In the rows, 128 means zero.
Named moves (each a turn or a mirror), then the moves between two rows, first move first; the first pair answered
move fubo:
[121 118 139 134 114 118 140 150 107 129 134 124 143 115 132 131 127 137
  88 140 125 104 120 119 123 110 124 140]  ->  [121 129 145 132 119 123 136 152 108 129 132 119 145 111 126 134 124 137
  91 134 120 101 121 116 130 108 123 140]
[116 159 124 134 182 123  92 131 126 159  75  84 153 142 115 123 151 168
 162 116 109 101 126 135 167 123  92 115]  ->  [106  94  89 132 153  81 121 117 110 143  96 102 138 171 156 107 164 159
 129 160 177 112 119 176 132 135 106 126]
[169 158 115  78 109 177 151 163 101 105 120 126 186 119 111 129 126 145
 126 138 113 107 127 164 120 116 150 126]  ->  [165 140 105  77 101 168 158 160  96 102 125 132 181 125 122 121 133 143
 118 150 133 110 124 174 111 121 154 130]
[136 166 125 141 137 119 121 129 134 140  96  98 149 128 106 132 128 143
 151 123 124 107 125 134 158 116 127 111]  ->  [132 123 103 140 118  94 143 120 126 130 110 111 139 147 134 120 137 138
 132 153 170 116 118 163 135 124 135 119]
move sol:
[159 121 184 138  88 137 151 130 161 129 133 122 135 141 121 129 129 108
 145 135 115 162 171 125  93 125 125 134]  ->  [159 106 175 142  89 122 153 132 157 128 127 114 140 151 127 121 138 117
 141 150 141 163 164 139  94 122 130 139]
[ 87 165 167 146 160 150  79 151 105 131 136 112 113  89  89 181 130 107
 137 162  84  86 129  89  76 114 106 130]  ->  [ 75 120 152 150 129 119 109 169  69 122 139 114 120 105 111 161 145 122
  97 197 150  87 106 123  52 119 127 140]
[105 119 133 121 108 128 158 114 108 122 148 133 121 111 123 122 117 120
  94 129 152 113 143 115  98 148 125 136]  ->  [113 123 114 127 136 101 139 114 137 129 114 100 142 138 132 101 130 155
 132 147 170 109 148 124 135 129 115 132]
[112 117 109 134 130 155 123 118 160 130 133 150 129 104 163 135  69 144
 119 167 113 153 162 168 122 149 111 139]  ->  [108 115 107 135 132 150 124 121 158 130 126 147 132 107 164 136  68 147
 120 171 118 153 161 169 125 148 111 140]
move daza:
[141 177 160 124 135 145  91 107 102 136 134  89  97 114 133 143 100 127
 173  70  97  91 137 109 150 132  97 101]  ->  [142 177 159 135 143 132  89 124  96 140 109  66 113 122 133 134 108 151
 173  81 115  85 128 117 166 121  97 104]
[138 114  87  79 113 101 162 117 128 138  91 131 127 136 186 108 135 100
 110 151 189 158  88 146  96  86 163 139]  ->  [141 115  87  75 108 118 163 103 130 137 113 154 106 126 186 121 126  76
 112 138 169 162  95 140  83  97 160 136]
[130 122 146 138 120 121 127 145 117 126 120 113 143 138 147 125 133 144
 113 145 165 123 138 143 107 135 128 127]  ->  [130 122 147 131 113 138 126 126 122 119 147 139 120 126 146 140 122 110
 111 133 139 128 147 132  87 149 127 123]
[112 156 131 112 133 116 131 132 173 128 133 136 138 140 161  99 109  92
 176 104  95  75 155 162 137  70  92 110]  ->  [116 155 129 118 135 112 130 135 169 128 122 126 145 146 160  93 112 102
 176 106 101  74 152 166 142  67  93 110]
move muso:
[144 194  94 160 131 105 145 113 138  82 149  93 113 195 143  88 102 165
 139 116 171 172 151 170 162 122 128 118]  ->  [137 229 148 159 112 159 160 141  97  90 162 108 110 145 100 112  80 147
 102  69 120 166 145 139 145 132 135 117]
[121 155 162 133 146 163 128 171 105 168  89 124 135  93  81 156 120 147
 108 106  83 117 122 114 142 135 117 128]  ->  [124  83  89 113 134 122 129  87 150 139 146 181  78 136 150 144 128  93
 129 148 121 143 148 144  98 161 110 133]
[132 115  90 143 152 102 137 120 137 125  88 177 120 138 103  76 151 137
 100 196 166  97 111  79 100  76 160 100]  ->  [129 139 127 144 143 133 142 146 111 134  90 180 124 104  73  89 140 133
  79 167 134  89 102  61  95  79 166 101]
Now pairs of rows:
Each pair is two moves apart.
[150 129 134 134  99 166 137 147 118 123 129 130 119 105  83 136 118 122
  92 107 110 123 129 101 120 133 131 123]  ->  [162 139 109 132 133 147 106 120 169 126 115 115 123 129  99 129 126 129
 147 115 100 123 148  95 150 121 108 115] => muso then fubo
[ 87 149  84  86  67 135 157 154 103 169 109 124 104 151 108 119 133 134
  95 121 178 139 133 147 134 117 184 172]  ->  [ 92 191 110  81  82 170 140 152 115 177 110 129 101 122  83 140 119 123
 113  86 119 133 146 116 146 116 174 166] => fubo then daza
[123 127  98 106 151 131 102  81 164 115 150 136 100 163 168 132 154 108
 167 138 125 108 132 132 148 133 131 133]  ->  [108 147 163 116 111 175 141 146  86 122 147 139 121 111 119 151 141 113
  91 106 111  98 100 118 123 137 157 139] => muso then sol
[116 131 137 100 104 182 142 154  43  99 152 161 157 146 112 124 136 107
 109 141 122 136 107 112 105 152 160 130]  ->  [118 127 120 110 128 146 130 165  60 105 110 119 188 178 124 102 154 152
 131 171 163 131 103 132 144 133 158 132] => fubo then sol
[112  78 108 138 103  85 139 131  93 113 144 146 119 149 155  99 157 139
  83 165 200 125 107 168  86 144 139 139]  ->  [133 117 105 114 133 125  93  64 162 110 182 186  73 133 152 127 133  81
 151 120 103 130 153 122  94 159 104 123] => fubo then muso
[115 105 149 113  95 175 165 155 115  74 152 133 121 115 162 117 141 126
  74  92 149 136 152 119  83 154 130 153]  ->  [122  95 122 108 107 161 149 119 152  67 164 142 105 133 183 112 143 112
 104 102 148 144 165 121  84 159 120 151] => muso then daza
[121  91  84 145 152 107 137 134 112 145 104 100 121 119 133 102 106 143
 127 143 150 112 111 123 151  68 136 123]  ->  [123 124 115 140 146 149 134 134 108 148 123 118 109  86 104 124  89 115
 121 105  90 110 117  90 140  77 133 119] => fubo then sol
